0: [131 133 118 113 133 144 137 136 132 127 117 129 128 131  95 118 124 131
 124 113 115 122 137 104 102 110 142 113 129 132 121 136 129 141 140 128
 120 136 138 126 132 134 148 129 124 116 142 122]
1: [109 158 101 142 111 128 138 133  94 164 155 135 105 109 175 103  82 157
  91 115 126  88 116 141 118 152 153 139 116 150 156 114  96 167 122  96
 171 152 121 106 144 104 162  96 137 131 126 144]
2: [140 122 133 120  97 138 119 116 121 137 142 139 141 130 115 122 112 124
 111 136 125 130 132 127  73 127 125 135 138 120 134 121 121 124 134 121
 149 162 125 115 130 121 131 120 102 108 129 112]
3: [143 107 148 108 120 140 123 114 138 129 127 143 157 140 139 128 139 104
 132 136 107 146 142 111  87 107 124 134 154 104 110 133 141 124 156 131
 155 201 133 116 124 141 118 143 104 104 135 111]
4: [128 124 143 133 115 111 107 103 116 163 172 163 132 108 187 122 111 134
  87 162 143 114 117 146 131 145 108 162 147 130 154 105 114 132 110 110
 183 181 112 108 123 110 142 102 140 128  99 127]
5: [130 136 135 144 119 108 118 119 125 184 179 156 126  94 153 114  98 142
  75 176 150 104 102 162 162 143  99 175 163 131 162 103 103 117 101 116
 171 166  95 124 134 101 140  98 145 141  91 136]
6: [137 119 140 138 121 110 112  97 137 175 157 153 129 104 186 115 113 137
  94 158 148 125 114 157 147 139 100 165 161 128 161 116 115 119 113 122
 153 129  91 127 125 108 143 108 136 124  97 128]
7: [138 108 135 116 141 141 110 109 144 135 126 134 137 125 194 126 138 119
 118 146 114 151 130 129 124 109 116 135 161 109 126 127 143 100 128 138
 156 139 111 134 134 133 142 132 129 100 124 109]
8: [141 101 137 107 151 149 111 109 147 123 132 120 151 147 146 132 141 104
 135 133  99 158 150 103 117 102 118 128 157  99 113 147 154 107 145 148
 143 119 125 133 129 149 127 142 135  88 131 102]
9: [142 108 120 109 156 163 111 128 140 108 107 109 154 165 141 116 140  99
 152 124  93 161 157  97  91  98 127 107 160  99  98 157 159 113 152 147
 140 114 136 127 127 153 133 147 136  91 145  98]
10: [139 108 135 106 129 141 114 116 154 124 114 125 149 144 128 138 134 106
 139 132  99 146 145 101 116 103 126 124 144 101 110 138 157 112 148 144
 135 118 122 126 118 152 127 143 130  95 132 106]
11: [144 100 135  95 149 162 112 130 154 106  97 106 166 168 108 146 142  95
 163 126  87 171 153  95  86  84 125 102 141  87  87 161 170 118 163 152
 130 115 144 131 129 172 118 161 136  83 154  93]
12: [127 110 124  98 162 160 120 139 150 107  90  82 148 164 114 119 135 101
 158 111  80 165 155  98  93 104 138  95 124 103  91 170 163 150 166 139
 152 127 151 139 144 165 135 151 155  85 166  96]
13: [125 129 118 114 127 146 120 135 130 132 112 113 125 130 130 109 120 129
 128 133 106 139 129 124 120 120 131 126 133 126 124 152 118 138 135 128
 125 119 128 124 142 138 153 125 153 111 128 125]
14: [121 118 111 100 137 163 132 149 139 117  90 100 140 154 113 118 139 110
 164 106  82 144 158 104 120  98 147 105 109 118 115 167 146 150 155 141
 134 131 153 125 151 153 146 141 155  93 160 107]
15: [121 129 111 100 137 151 137 139 126 117 103 114 126 148  98 118 130 121
 144 106  98 145 146 113 120 113 142 119 110 122 111 157 147 138 153 131
 123 122 140 117 149 145 140 129 160 116 159 116]
16: [111 139 113 113 118 150 148 148 132 115 117 116 129 142 114 119 121 135
 138  91 109 139 145 109 126 107 143 133 101 129 125 158 120 142 134 118
 119 133 126 117 150 138 146 121 158 118 147 109]
17: [116 141 111 104 109 152 146 152 124 101 116 115 126 140 121 117 128 134
 153  97 110 141 139 125 123 112 146 114 103 132 124 162 123 134 139 119
 104 139 143 110 148 138 148 124 165 121 149 118]
18: [100 148  93 110 127 152 154 164 123 118  95 112 114 142 130 100 105 134
 143  86 111 139 135 119 125 116 161  96  90 136 118 170 114 150 130 108
  87 152 139 111 165 147 153 116 168 114 160 118]
19: [ 99 140  99 101 132 165 148 182 140 103  86 107 125 165  87 104 127 134
 153  66  81 145 148 103 117 102 152  75  86 131 106 177 131 160 146 119
 122 174 151 115 170 163 148 135 151 112 157 112]
20: [118 134 130 107  98 137 109 128 127 135 123 131 126 118  99 124 112 137
 131  87 137 134 129 124 138 127 133 111 124 138 131 144 123 130 124 125
 108 158 116 136 149 135 130 130 140 131 135 126]
21: [116 134 127 107 112 130 116 148 127 119 127 127 124 126 114 122 110 147
 125  86 131 132 120 124 124 137 135 106 122 140 135 132 124 142 114 129
 120 148 118 141 145 133 139 125 138 123 144 130]
22: [152 100 161 109 118 133 102 113 160 109 123 145 153 143 107 157 140 104
 157  96 133 149 147 110 101 112 111  85 144 103 113 130 150 117 133 157
  98 146 115 159 112 150 120 156 109 106 135  90]
23: [162  95 156  97 119 160 102 121 167  91  92 121 169 163 123 153 160  93
 183  82 127 170 173  99  73  90 124  74 143  88  97 137 167 114 158 164
 111 162 121 175 124 185 142 169 120  89 160  94]
24: [170  79 170  79 127 155  95 122 197  85  77 131 179 164 187 167 148  65
 191  90 118 174 179  79  78  68 126  64 139  65  74 141 184 109 170 182
 152 118 130 186 119 194 125 189 116  75 148  67]
25: [164  85 155  92 133 158 105 124 185 102  73 124 175 160 191 165 161  72
 174  96 113 164 176  99  87  93 116  77 127  75  72 140 174 100 171 178
 153 131 141 190 121 181 136 176 129  88 146  71]
26: [150 106 159 116 119 129 103 103 181 121 119 144 151 142 163 149 143  97
 159 107 133 123 161 140 121 129 119 104 122 104 112 126 150 117 138 161
 158 116 118 173 112 157 139 157 143 113 130  92]
27: [155 100 166 106 143 137 103  97 208 117 146 164 157 138 154 143 132 109
 154 110 133 133 152 140 129 118 125 103 141  96 114 121 151 108 122 169
 111 121  96 190 109 147 136 168 136 106 132  72]
28: [166 102 152 124 130 139 103 113 202 109 131 162 158 140 106 138 117 113
 157 109 140 152 159 157 109 119 123 104 141 101 107 122 148 124 136 160
 131 129  99 201 106 158 138 169 129 106 139  70]
29: [150 112 144 128 144 132 103  98 186 131 140 155 147 144 107 119 119 104
 153 111 151 142 139 166 116 124 148 121 133 110 112 123 123 128 145 158
 146 115  89 185 114 151 138 153 133 114 117  80]
30: [153 102 132 112 154 156 125 113 172 126 122 144 155 160 101 115 128 104
 177  73 139 161 166 143 101 125 144 115 129 101  97 135 142 120 138 161
 177 139 109 173 123 151 124 178 151  89 140  70]
31: [138  95 137  94 176 174 111 130 189  78  91 114 168 196 112 111 170  84
 211  59 114 182 197 101  69  76 158 103 133  75  70 163 180 125 178 179
 201 168 140 176 118 192 111 196 135  64 175  39]
32: [142 116 138 131 157 155 109 123 165 123 133 122 157 155 141 109 136 113
 167  77 139 145 151 134 128 118 147 132 136 105 105 133 139 120 150 149
 189 158 122 158 116 152 112 159 134 105 129  78]
33: [159  94 154 119 145 135 104 113 177 117 144 137 172 143 161 149 149 104
 159  89 162 160 148 135  82 126 119 136 156 102 101 115 152  98 162 164
 125 163  88 176  80 153  93 171 109 115 118  77]
34: [179  82 173 118 130 118  88 102 173 106 137 143 177 144 167 159 178  96
 159 107 168 158 150 136  78 116 101 121 161  89 105 106 164  89 154 180
 103 149  75 189  67 152  74 173  98 117 108  78]
35: [182  73 168  96 144 151  89 115 184  85 114 131 186 167 158 167 191  81
 177  92 147 167 157 124  65  92 105 102 152  75  83 116 185  91 159 184
 106 166 100 184  76 161  75 195  91 109 117  65]
36: [204  56 192  94 113 106  62 104 189  85 121 162 194 135 167 189 202  73
 165 121 170 161 156 124  91  97  79 118 177  69 103 104 188  70 166 199
  95 141  83 203  59 167  55 201  75 113  98  76]
37: [182  77 175 111 123 133  85 105 175  89 120 145 176 144 151 165 187  85
 168 112 152 156 156 115  95 102 102 110 163  79  98 112 175  86 166 193
 118 150 101 190  74 164  74 191  93 107 114  75]
38: [195  60 192 123 108  93  68  76 182 102 145 179 185 129 170 189 196  89
 152 160 181 148 131 136 106 120  68 138 188  79 115  86 167  62 141 198
  85 117  68 198  56 142  59 177  76 128  80  97]
39: [178  82 173 128 120 102  78  93 167 108 141 153 176 117 156 165 174 102
 148 154 179 143 131 138 110 125  92 139 167  96 128  99 153  88 143 180
 106 134  86 176  80 138  88 164  93 137  97 104]
40: [164 100 155 142 113 101  91 108 148 126 148 152 150 120 137 142 156 122
 126 146 173 137 114 145 136 130 104 146 153 119 131  90 143  88 125 160
 104 129  94 166  87 121  95 152 104 148 100 109]
41: [157 107 155 146 115 102  98 105 143 130 143 150 141 113 148 146 160 122
 124 141 164 127 120 149 130 134 102 140 149 118 128 101 148  99 126 152
 107 106  95 160  92 122  91 139 112 152 109 117]
42: [156  95 161 138 116 109  86 101 148 110 146 150 149 125 157 137 159 102
 132 148 160 133 125 144 121 129 105 136 146 111 126 112 142 102 125 154
  95 107 106 158  93 130  92 155 105 135 105 110]
43: [155 101 155 147 111 109  86  98 139 113 144 159 145 116 151 143 165 117
 116 145 164 129 123 146 130 131 100 136 147 113 134 101 139  99 124 155
  99  91  94 166  92 119  94 152 100 138  99 118]
44: [157 107 158 131 114 106  97 106 144 120 139 150 145 121 144 136 157 118
 125 149 157 139 128 134 121 126 104 138 143 113 130 108 142 102 126 153
  99 104 105 153 105 130  96 142 100 142 107 112]
45: [155 102 166 130 117 112 101 110 143 120 138 152 146 122 135 150 155 114
 130 148 148 138 128 133 117 125 100 132 138 107 122 110 145 109 138 153
 103 107 107 151  92 129  97 153 102 128 111 117]
46: [155 108 147 133 121 120 116 116 145 118 136 141 148 116 138 144 155 106
 128 148 143 141 133 132 112 119 106 129 135 110 124 118 142 100 134 151
 104 116 114 158 102 133  95 145 110 128 116 109]
47: [141 116 143 130 116 112 108 119 137 123 130 135 146 123 141 137 147 117
 129 140 144 131 135 130 114 121 115 128 130 129 124 112 135 112 137 144
 104 121 122 150 109 136 108 142 114 130 116 120]
48: [145 125 140 133 121 121 107 114 138 130 133 135 132 120 148 136 150 118
 122 135 141 129 131 137 120 120 113 126 128 119 126 118 136 117 130 143
 103 116 116 147 122 131 111 134 113 133 110 115]
49: [139 123 140 138 111 114 112 118 130 137 139 140 134 116 145 141 144 126
 124 142 146 123 126 150 128 131 110 133 135 127 122 113 128 117 129 136
 108 118 114 146 112 123 114 130 117 139 115 129]
50: [141 123 140 146 107 102 106 115 129 137 142 151 133 104 138 142 139 129
 120 145 148 120 114 138 137 133 115 145 131 125 148 106 119 114 117 136
 114 115 101 147 108 106 112 112 111 143 105 129]
51: [140 124 138 143 106 108 109 108 131 137 137 140 130 108 135 141 130 130
 108 144 148 121 113 142 125 136 108 140 137 131 140 112 128 118 126 131
 111 114 109 137 113 117 113 133 112 142  99 135]
52: [128 144 128 161  99 108 117 116 116 148 129 141 105 100 138 115 126 145
 103 143 151 101 102 156 141 157 114 145 127 143 161 109 110 125 109 113
 127 113 102 131 111 109 125 109 116 152 111 154]
53: [120 140 109 159 102 106 122 114 114 150 141 151 107 108 144 118 108 148
  98 139 152  99  99 156 143 153 120 146 125 146 154 103  95 137 100 110
 134 116 104 131 121 107 133 112 125 158 116 154]
54: [121 140 124 157 101 103 126 118 116 152 145 153 106 100 142 119 115 153
  98 151 150 103 100 154 148 156 122 148 140 142 158 102 107 132 100 112
 129 105 104 131 118 103 130 104 117 156 108 148]
55: [122 151 117 160  88 104 127 124 108 164 143 147  96 102 134 125 107 162
  76 142 149  97  86 160 152 164 124 146 128 151 160  97 100 131  94 110
 126 110 106 117 126 101 134  94 121 170 107 151]
56: [114 148 127 157  91 108 127 130 110 158 138 149 106  98 129 126 106 151
  90 144 154 103  94 153 144 155 126 139 124 157 158  98 103 124 100 109
 131 116 107 124 127 101 127  95 122 169 109 149]
57: [112 150 126 157  94 111 125 123 109 151 141 148 101 104 150 118 105 151
  94 137 141 106 104 152 142 150 127 137 125 141 158 105  95 126 106 110
 131 121  98 126 130 110 138 102 125 162 106 151]
58: [121 144 125 154  99 106 120 118 110 149 140 158 108 103 145 128 109 149
  88 122 153 115  98 139 144 157 119 143 131 149 153 104 108 133 108 107
 122 114 108 130 135 107 127 104 124 158 107 145]
59: [122 141 128 151 103 108 125 118 116 146 139 147  94 101 136 121 104 146
  93 138 146 107  98 146 131 152 124 141 131 146 154 104 110 128 108 118
 121 110 110 126 123 103 132 111 124 155 115 147]
60: [125 141 122 154 105 106 131 123 114 147 134 145 109 104 141 124 112 145
  93 140 145 106 101 143 129 151 131 144 128 143 155 106 109 126 107 114
 122 117 111 122 124 103 131 105 123 157 105 148]
61: [123 143 121 145 110 110 134 129 110 137 130 140 117 113 138 125 121 143
  98 137 140 112 113 144 129 147 123 132 126 140 147 115 113 130 108 117
 134 115 120 130 129 121 130 117 122 147 115 149]
62: [125 143 127 146 111 109 145 125 104 144 131 142 118 104 126 133 113 145
 100 144 131 112 103 140 133 145 124 142 132 141 145 115 114 130 106 117
 130 109 114 120 126 116 127 108 123 146 116 144]
63: [128 139 125 157 113 111 141 123 111 141 133 138 112 116 116 130 117 142
 101 133 136 116 112 140 140 144 122 137 124 142 144 107 114 135 117 112
 136 111 120 114 128 114 131 108 126 149 115 149]
64: [114 137 126 149 122 120 139 128 120 132 124 134 113 125 101 119 122 130
 110 121 127 122 119 129 130 134 122 132 122 128 134 115 127 127 113 123
 146 120 128 119 124 129 129 125 122 139 123 135]
65: [130 133 136 134 132 125 131 130 126 136 123 127 116 131 110 124 128 128
 117 136 126 128 119 116 145 128 126 128 118 120 135 124 126 125 119 125
 134 128 133 124 111 129 123 123 124 133 122 144]
66: [131 132 133 120 130 123 130 134 125 144 130 134 127 122 105 121 119 126
 119 135 129 123 119 123 130 131 125 131 130 127 138 118 120 123 114 126
 133 136 128 122 124 123 126 121 131 134 120 136]
67: [136 129 132 122 145 130 132 131 129 131 119 127 143 137  98 129 128 119
 130 133 125 123 120 124 121 125 127 127 125 125 122 124 125 121 119 130
 132 125 139 124 131 131 129 126 125 122 122 133]
68: [133 136 125 120 149 140 132 135 144 127 120 129 127 135 104 127 132 121
 135 130 117 130 127 118 115 114 127 126 127 111 130 128 137 126 127 137
 135 139 140 120 129 137 125 124 130 131 126 122]
69: [131 124 128 120 141 136 135 136 137 126 120 130 129 129  94 135 134 120
 132 124 114 132 128 112 106 125 148 125 128 118 127 130 131 133 126 129
 117 136 152 131 127 137 121 131 120 120 136 127]
70: [138 123 129 115 147 156 143 131 142 118 114 117 141 142 102 135 150 108
 145 128 114 143 139 110 102 110 131 112 127 111 112 140 143 130 137 137
 123 141 153 136 135 147 113 140 125 116 141 116]
71: [133 134 125 119 143 144 136 148 136 120 122 117 142 152 115 129 141 115
 136 126 111 136 142 110 107 108 133 116 120 117 113 137 142 129 141 134
 138 146 145 128 133 141 126 135 118 114 135 127]
72: [131 131 130 126 142 142 128 134 135 121 124 120 134 134 114 130 139 127
 131 124 114 136 134 121 102 118 132 116 125 127 120 136 134 133 138 129
 133 171 144 119 133 136 125 136 126 118 140 126]
73: [123 139 119 133 125 120 129 144 131 137 133 127 124 123 134 126 118 126
 117 128 129 121 122 132 119 134 128 131 123 140 128 127 117 136 120 116
 142 173 128 111 137 119 119 119 129 135 137 130]
74: [116 150 124 133 116 117 132 126 119 156 142 129 115 109 133 119 102 149
 107 131 134 106 113 155 128 146 127 145 131 150 152 114 102 136 107 100
 144 155 120 108 136 107 148 110 132 153 123 149]
75: [119 146 122 142 105 111 131 134 111 156 151 134 108 109 137 113 109 151
  98 128 143 100 114 153 136 155 127 150 134 159 158 109  97 142 106 104
 149 154 116 107 136  96 143 102 127 157 118 150]
76: [120 157 123 145 108 114 123 113 114 156 151 130 102 109 135 106  93 153
 101 139 140  97 109 151 142 154 129 144 140 164 155 110  99 150 106 101
 148 145 116 109 142 101 147 100 143 158 114 149]
77: [121 146 124 149 110 103 132 134 118 147 143 124 110 106 137 117 106 153
  98 133 142 101 115 146 139 163 127 139 133 154 148 112 105 144 106 101
 137 134 117 107 134 103 149  98 136 150 118 149]
78: [114 153 124 147 104 105 148 134 103 165 150 137 101 104 146 110  95 156
  89 132 152  97 104 155 156 165 131 142 128 165 154 104  96 147 102  94
 127 137 111 111 143  93 148  95 133 163 118 163]
79: [116 152 116 157  86  97 135 127  92 172 169 147  96  88 159 114  94 166
  87 148 160  89  92 169 164 180 123 157 134 160 171  98  86 141  83  85
 124 133 104 110 139  84 145  88 128 169  91 168]
80: [121 152 119 152  94 104 140 132 100 164 156 126  98 104 152 105  86 160
  95 144 145 101  90 164 162 159 126 145 134 165 163 111  90 142  89  96
 123 132 107 109 137  93 150  94 141 157 111 162]
81: [105 172 107 153  92  87 153 132  85 183 164 125  84  88 139  97  77 176
  86 140 160  84  84 182 171 177 127 151 120 175 175  99  81 152  84  88
 116 119 107 105 143  82 161  75 137 168 113 174]
82: [116 144 117 144 125 109 144 120 100 156 152 128 101 106 142 102 108 159
  96 137 151 103  97 152 173 166 127 158 125 166 170 113  87 146 101 100
 115 128 119 111 131  99 154  96 137 157 119 155]

[113 113 112 100 178 172 146 164 140 100  80  97 149 174 118 138 144 100
 180  91  75 164 170  89  87  86 165  86 108 102  84 176 167 144 185 135
 138 140 176 147 144 170 130 152 135  89 169  96] : 12 14 11
[ 84 159  86 131 156 162 153 166 108 136  95  97 110 146 105  99 109 145
 123  93 101 129 141 118 124 126 165 100  96 147 116 154 122 163 143 108
 142 148 152 110 162 131 158 118 136 115 160 132] : 18 16 19
[140 136 143 157  84  74 118  98 102 174 192 161 102  66 188 129  96 158
  83 160 172  88  81 174 176 185 102 168 150 160 174  76  85 119  62 103
 106  81  93 120 111  79 127  90 123 178  86 168] : 79 55 54
[115 147 117 143 111 113 156 118 102 148 129 108 105 119 132 108 122 147
 107 113 127 107 121 144 143 141 124 140 105 148 141 132 114 136 114 109
 143 175 133 102 144 114 151 106 115 147 130 151] : 74 75 77
[120 117 124 119 167 154 153 150 137 120 101 100 145 152 124 148 135 114
 153 110 100 157 149 108 103 103 140 109 125 121 107 163 152 145 157 132
 112 123 152 142 141 142 116 143 134 112 150 107] : 70 14 71
[123 106 121  96 177 169 152 154 144  90  86  99 151 168 100 134 151  96
 172  95  86 166 171  91  98  81 154  87 119 105  93 168 165 144 166 142
 131 161 158 147 146 177 131 159 133  90 166 101] : 12 14 11
[210  59 228 119  70  46  27  14 164 124 195 241 168  51 135 206 166 104
 101 218 207 141  86 151 140 146  20 197 227 100 173  49 152  30  85 166
  37  91  43 175  26 109  48 135  44 147  38 142] : 38 39 40
[ 90 158 100 115 136 153 140 159 113 128 113  97 108 134 156  94  72 149
 123 107 101 107 147 118 133 128 164 120  92 156 127 139 109 156 132 108
 140 134 157  95 162 122 150 105 143 128 162 142] : 18 16 17
[128 108 149 105 139 138  98 131 150  92 122 140 142 126 138 129 121 115
 148 136 113 144 144  99 109 106 127 121 143 106 107 125 160 131 150 133
 108 141 144 129 122 150 111 143 118 112 135 123] : 10 70 71
[ 62 172  58  88 174 210 163 221 122  88  63  52 117 205 114  56  66 136
 160  54  43 137 186  78  87  84 209  58  56 129  78 193 135 203 181  99
 165 200 215  80 199 172 161 129 166  85 219 108] : 19 18 14
[109 146 112 162 102 108 137 137  83 168 149 125  96 120  85  96 134 159
 113 129 136 105 102 160 168 158 125 159 115 161 145 122  94 141 105  98
  93 111 124 105 139 100 148 103 140 152 129 160] : 82 78 77
[111 142 122 134 133 131 148 140 119 140 127 107 107 129 127 115 109 144
 123 107 112 106 127 131 140 139 144 121 121 145 129 132 117 147 122 119
 148 119 137 115 142 131 139 109 145 136 133 146] : 64 73 65
[ 98 155  90 129 148 159 147 161 117 139 100  97 106 153 128  91 112 132
 128  96  97 127 140 115 129 131 156  99  95 132 118 153 116 171 138 105
 148 139 164 116 162 131 162 113 157 117 160 135] : 18 16 17
[108 144 111 150  99 119 146 112 128 128 149 121 101 122  91 118 109 131
 119 128 133 104 114 141 152 134 125 140 112 147 146 123 111 105 100  99
 120 118 121 110 141 102 132 108 163 156 105 146] : 63 62 64
[165  92 160 128 120 108 110 108 145 121 132 141 151 115 120 168 170 104
 144 158 143 149 118 108 123 121  93 137 167 103 146 114 151 106 128 145
 102 104 112 155  95 133  96 146  96 125 101 124] : 45 44 46
[126 113 122 105 149 153 130 130 123  98 110 119 136 145 149 134 128 106
 145 137 114 136 152 106 113 114 144 111 107 115 109 146 134 133 141 136
 147 146 153 122 142 141 135 140 131 111 142 122] : 71 70 72
[193  68 203 108  87  71  49  50 160 112 152 211 168  87 125 196 173 105
 120 207 174 145 104 133 145 132  41 154 212  98 150  77 161  59 109 165
  64  84  68 165  51 133  54 132  53 128  72 132] : 38 39 43
[127 107 133  90 166 159 132 148 152  98  83 106 166 170 101 157 147  86
 181 114  90 170 176  83  96  74 141  91 122 107  86 168 170 135 175 149
 124 128 172 155 135 174 121 159 125  91 157  97] : 11 12 14
[ 95 167 108 198  85  88 144 128  88 183 147 115  79  91 124  88 108 185
  79 145 156  83  69 198 199 189 132 174 112 187 166 109  78 144  79  92
  83  92 105  92 140  78 169  72 147 177 115 190] : 81 79 80
[ 72 163  79  92 193 192 153 199 127  90  71  66 116 186 124  69  79 139
 158  70  55 147 178  80  90  93 185  79  84 135  83 183 140 197 164 108
 153 195 198  86 191 163 157 127 167  89 204 121] : 19 18 14
[161  93 153  93 127 120  74  98 149 100 133 165 161 122  77 171 155 110
 141 155 137 158 121 119 120 110  97 118 161 104 117 115 159 100 131 154
 109  94 111 150 104 146  80 147  81 106 118 120] : 45 46 44
[130 106 130 103 164 154 134 149 150  94  91 111 152 158 112 142 140  93
 170 107 105 164 165  95  97  89 144  98 115 103  93 161 167 140 169 134
 125 156 154 153 132 165 134 160 138  99 152 106] : 12 11 14
[113 149 105 134 125 129 150 129 112 141 135 121 116 139  97 109 124 152
 123 106 126 100 131 136 139 140 131 127 112 143 125 138 106 143 117 123
 153 161 143  93 143 121 134 112 138 143 153 133] : 73 64 66
[135 121 131 108 139 136 131 134 120 115 128 131 136 138 132 136 139  98
 136 152 124 134 141 122 129 113 128 124 128 116 115 136 139 121 135 141
 145 138 136 140 122 136 123 147 112 118 133 124] : 71 68 67
[116 136 119 108 158 147 132 135 124 110 108 125 129 150 142 135 132 108
 146 151 107 122 157 106 130 111 150 115  96 113 104 145 132 141 128 138
 172 137 153 116 141 137 127 148 115 113 140 119] : 71 72 70
[127 102 113 101 167 176 153 154 149 107  81 106 148 167  91 146 140 104
 178 101  94 165 170  95  87  91 149  95 124 107  88 162 164 139 164 142
 131 129 160 151 138 165 128 157 131  98 156  94] : 12 11 14
[115 137 118 119 148 143 146 148 116 129 115 108 115 131  96 115 121 125
 130 131 125 122 137 123 133 122 144 121 111 134 123 143 120 147 124 112
 124 150 149 113 144 131 140 122 135 120 151 135] : 0 72 69
[126 135 118 100 161 141 134 138 125  96 106 122 141 147 137 136 129 103
 148 136 102 139 145  97 112 109 141 120 105 112 102 146 132 133 143 135
 163 152 159 116 136 146 134 156 123 105 146 115] : 71 70 72
[127 128 127 111 149 133 141 131 118 107 118 125 133 142 133 129 131 105
 148 145 115 127 155 104 127 107 142 119 102 113 109 151 130 143 129 135
 171 143 151 125 141 132 126 138 116 110 139 118] : 71 72 70
[157 100 153 118 135 116 120 117 141 113 115 125 147 125 120 160 157 100
 150 137 124 163 129 107 115 107 103 115 150 105 118 121 159 109 139 145
 103 101 123 152  96 140 100 146 110 113 118 118] : 46 45 47
[194  75 205 102  95  86  49  54 166 113 167 212 171  87 125 193 170  98
 121 187 177 149 100 127 138 124  47 165 212  95 151  75 159  58 105 179
  62  73  72 168  54 128  54 145  64 133  75 122] : 38 39 43
[143 108 128  89 127 127 103 130 153 105 124 133 143 138 132 148 139 117
 133 120 108 149 139 114 133 107 128 105 140 111 110 130 157 118 137 131
 123 110 135 144 124 143 108 136  84  98 139 118] : 10 8 71
[108 134 109 103 173 162 143 137 125  96 105 110 132 157 141 134 124 107
 155 138 100 128 162  96 126 104 154  99  89 110  99 167 126 141 147 148
 190 144 154 116 159 134 137 153 123  95 154 114] : 14 71 15
[ 92 179 101 207  71  89 174 117  78 194 201 129  61  80 142  79  68 194
  75 138 173  42  62 193 199 204 114 187 127 195 204  75  59 109  49  67
 119  84 103  79 140  56 153  66 195 197  89 183] : 81 79 80
[ 41 186  35  83 205 243 183 249 122  87  41  22 102 221 108  21  53 147
 180  27  15 150 210  57  81  82 242  34  30 137  54 222 136 238 191  89
 173 247 235  70 233 181 187 130 194  68 243 106] : 19 18 14
[107 145 116 132 144 139 142 141 107 137 128  99 111 118 116 111 108 144
 119 113 125 101 128 129 140 135 142 118 109 151 131 131 132 144 129 122
 150 120 155 119 149 117 143 111 140 139 132 144] : 64 66 65
[100 150 110 157 109 103 151 124  95 158 126 101  97 118 143  94 124 168
 113 123 140 104 107 161 178 159 128 162 101 154 145 114  96 142 115 103
  94 127 117  87 144 111 168  97 142 167 131 159] : 82 78 80
[124 127 129 104 148 139 125 130 128 104 115 124 133 140 141 133 127 112
 138 143 119 124 151 104 122 116 141 127 109 121 116 140 126 134 151 129
 148 142 142 124 141 136 133 146 127 114 136 118] : 71 72 68
[ 94 160  70 122 185 194 161 188 106 105  91  67 115 191 144 104 121 144
 150  86  82 154 157  95 100 105 191  86  86 127  86 184 136 192 165 114
 187 158 191 106 178 156 168 138 176 102 182 124] : 19 14 18
[ 96 163 113 178  97  97 156 125  92 188 141 107  76  99 148  92 100 180
  87 136 147  88  87 195 188 176 133 157  98 183 166 110  79 146  88  92
  97 126 119  89 145  82 167  85 141 168 130 179] : 81 80 82
[ 89 160  89 132 162 172 163 162 115 125 110  81 112 161 149 106 111 146
 139  91 100 140 138 110 118 120 181 103  91 136 104 158 124 190 155 118
 181 142 166 107 163 128 171 129 172 114 167 139] : 18 19 16
[123 120 128 122 163 146 149 167 133 124 106 110 134 138 142 130 136 133
 145 122 109 144 133 109 114 119 142 103 130 123 123 144 136 138 157 127
 118 141 140 139 128 130 127 133 127 117 141 118] : 71 72 70
[ 98 165  92 164 132 130 144 148  97 164 146 115  98 130 176 113  96 168
 105 122 135  97  95 148 134 161 154 153 101 159 143 128 102 159 104  96
 145 109 128 104 144 101 143 103 158 154 141 159] : 1 78 77
[177  84 182  99 113  91  63  74 157 105 149 182 159 101 117 181 162 105
 128 183 149 145 111 129 141 123  69 141 190 103 137  93 158  84 116 166
  83 116  90 150  76 138  67 142  69 117  90 126] : 39 40 43
[110 140 107 123 142 138 144 147 116 121 116 111 114 127 103 119 118 134
 120 134 123 120 134 125 129 129 142 120 112 142 127 136 120 135 130 111
 120 144 144 109 143 125 159 121 120 125 146 138] : 0 73 67
[123 132 116 131 145 142 131 127 134 118 127 118 139 147 141 136 141 115
 154 107 120 160 128 108 107 105 154 111 116 114 121 157 142 149 146 150
 184 103 145 123 145 136 127 147 126 110 145 112] : 71 70 15
[140 127 153 135 102  83 104  97 110 154 156 161 125  76 162 145 116 137
 108 150 156 110 105 152 147 154 105 167 163 145 158  93 105 124  93 120
 119  92  94 127 108 106 116 102 126 166 108 152] : 54 52 58
[128 113 139 114 157 148 141 148 143 109 102 102 150 157 131 135 150 112
 165 115 103 161 143  98 102 109 130  98 131 108 112 146 154 141 163 140
 117 137 148 140 128 150 121 139 123 107 148 106] : 70 71 9
[121 117 117  91 194 155 126 133 138  93 109 107 146 164 222 148 156  94
 155 139 102 150 157  94 108  91 144  91  91  99  97 163 133 131 151 160
 158 111 155 133 140 154 140 156 113  77 152 106] : 9 12 8
[122 128 127 106 154 137 124 131 124 106 115 131 138 149 143 142 130 109
 133 156 113 124 148 102 118 111 138 125 112 112 114 150 132 135 131 133
 155 147 156 123 131 135 128 147 113 112 135 123] : 71 72 68
[155  96 144  88 144 127  84 115 159  95 118 145 158 137  85 165 154 106
 143 138 114 169 131 105 118 104 114 107 146 101 100 134 165 105 146 150
 117 106 135 153 116 156  85 152  84  98 139 105] : 22 10 8
